(in the rows, 128 means zero)
Each path below is one point turned by a fixed rotation once a step. After each direction that follows a path, write how fast that rotation turns it, in degrees per step (0 if it stays still).
Each turn is a multiple of 5 degrees from 10 to 175, or 0.
Each row of a path follows its step; steps can be skipped.

step 14: [135 127 135 132 136 121 130 124 133 131 123 121 129 118 123 122 119 123
 122 134 135 125 137 130 144 131 136 122 122 123 133 130 118 130 140 129
 127 130 119 122 133 132 130 120 133 121 138 132 125 137 128 134 129 127
 125 135 133 134 129 130 126 132 125 132 135 136 120 123 129 130 126 138
 138 137 134 132 128]
step 15: [127 120 128 128 133 124 132 120 131 128 132 122 122 127 117 131 130 119
 130 129 138 126 124 126 137 125 120 122 126 134 126 132 116 133 132 127
 123 134 133 116 129 134 133 115 134 119 136 120 140 125 135 138 130 129
 128 137 124 135 127 132 126 125 114 130 122 131 128 119 132 131 135 132
 125 138 136 133 134]
step 17: [131 126 134 124 133 129 133 122 135 123 131 122 127 133 125 130 117 124
 115 126 136 129 115 137 131 130 128 118 129 124 136 134 130 133 133 133
 133 126 138 128 133 133 134 126 134 129 136 125 121 133 132 131 129 122
 139 131 133 135 126 132 133 134 128 121 137 134 131 118 130 139 143 121
 125 137 128 123 126]
step 20: [131 120 123 126 143 126 131 121 119 127 127 122 133 126 137 132 123 125
 114 127 134 125 124 123 135 127 126 126 129 126 135 118 122 122 135 127
 125 128 129 120 136 138 123 112 129 132 131 137 126 131 126 132 130 127
 117 135 131 134 119 127 118 134 133 120 123 120 124 117 129 129 138 129
 129 133 126 126 126]
step 22: [141 122 122 130 132 121 134 122 131 126 132 129 128 122 122 129 123 113
 114 126 132 133 126 137 132 124 129 125 120 123 118 122 124 131 132 128
 124 138 125 117 127 120 128 119 130 127 129 135 124 125 136 132 125 125
 132 137 123 125 125 120 123 135 117 125 129 132 124 119 129 122 129 125
 125 140 134 132 137]
step 29: [136 133 130 127 138 126 137 120 131 122 119 120 128 122 128 128 122 119
 122 135 130 124 123 142 129 133 130 122 122 138 124 133 119 132 118 129
 124 134 133 117 131 130 124 120 127 132 135 129 122 130 119 125 132 133
 131 133 132 132 130 127 126 129 117 130 133 132 123 118 140 130 133 126
 122 140 122 127 130]
step 33: [125 127 132 129 134 121 134 128 124 123 120 115 127 131 137 131 128 125
 122 133 130 132 132 135 129 131 119 125 126 129 112 125 128 128 139 132
 128 127 130 130 125 126 134 118 129 142 138 124 130 127 132 134 127 127
 125 130 127 129 135 126 133 124 124 123 134 138 128 115 137 138 134 127
 127 147 126 125 129]
step 35: [131 122 130 127 144 133 136 134 134 128 127 125 133 127 128 138 123 129
 110 137 133 122 136 134 137 131 121 133 131 120 124 122 129 128 120 133
 129 133 129 131 137 144 131 121 127 122 138 132 132 122 121 127 131 124
 131 128 125 127 122 127 122 131 128 129 134 138 121 122 135 132 133 137
 130 137 128 121 130]
step 39: [125 112 138 134 134 115 140 130 129 129 127 115 130 119 126 128 119 126
 118 143 136 122 126 133 135 128 133 127 119 129 122 126 124 132 127 132
 125 132 122 129 128 128 129 126 128 126 131 129 126 127 122 139 125 124
 128 123 130 123 124 120 125 123 135 132 136 130 135 117 126 125 130 136
 129 137 127 118 120]
step 41: [130 123 130 139 137 125 136 126 122 133 122 117 131 125 129 129 123 120
 131 131 136 131 132 137 119 131 125 132 138 125 129 134 118 134 133 130
 126 131 124 123 135 140 130 116 128 131 140 120 141 129 117 136 128 131
 126 136 132 124 129 130 122 138 126 130 130 127 128 117 130 124 129 129
 127 140 133 135 132]
Directions:
[131 131 129 129 128 128 129 129 128 128 125 128 128 130 127 128 127 126
 130 127 129 130 129 131 129 129 128 129 126 128 126 128 127 129 130 127
 128 129 128 127 128 125 128 130 128 132 130 127 128 131 128 128 130 129
 127 130 131 127 130 131 129 130 126 128 128 129 128 129 128 128 126 128
 128 128 129 129 131] => 95
[128 128 125 127 128 129 130 126 126 129 128 127 128 130 129 128 129 127
 127 130 131 128 125 127 126 127 130 127 129 131 127 128 128 129 129 127
 127 130 128 124 129 128 128 127 127 129 128 127 127 128 128 130 129 129
 132 128 129 127 127 129 127 128 127 128 128 124 129 129 129 125 130 124
 125 127 128 129 129] => 155
[129 129 128 129 127 129 127 129 127 128 129 127 129 128 130 129 125 126
 131 127 129 127 123 131 129 129 130 130 128 130 129 129 130 129 124 129
 126 129 129 128 126 127 126 128 130 129 128 128 129 129 127 129 126 128
 127 127 130 129 128 128 125 128 127 128 127 126 129 127 127 129 130 129
 130 127 130 125 125] => 35
[127 130 128 128 128 127 131 131 127 128 126 128 127 131 128 129 129 127
 131 130 130 124 131 129 126 127 128 128 130 129 125 127 129 126 127 129
 129 132 128 129 128 128 129 127 126 127 128 128 128 127 126 126 125 127
 127 127 128 129 128 126 129 129 128 129 130 128 128 125 128 128 128 127
 130 128 125 128 129] => 10
[129 128 129 127 127 128 127 128 127 127 128 125 132 127 127 128 129 131
 130 128 127 130 126 126 128 127 126 131 129 132 127 128 126 129 128 126
 128 128 127 129 129 130 129 126 128 129 128 127 129 130 128 128 128 128
 125 129 128 129 128 126 131 129 128 127 127 127 128 124 131 129 128 127
 127 125 127 129 131] => 85
[128 127 128 129 128 127 127 128 128 127 131 129 129 130 126 131 129 128
 127 129 130 128 128 130 127 129 127 131 131 127 126 130 126 128 127 127
 129 128 130 127 129 127 128 127 130 126 127 127 127 127 128 129 125 130
 128 129 127 127 129 128 125 129 126 130 129 130 127 130 129 127 127 131
 126 125 128 131 128] => 110
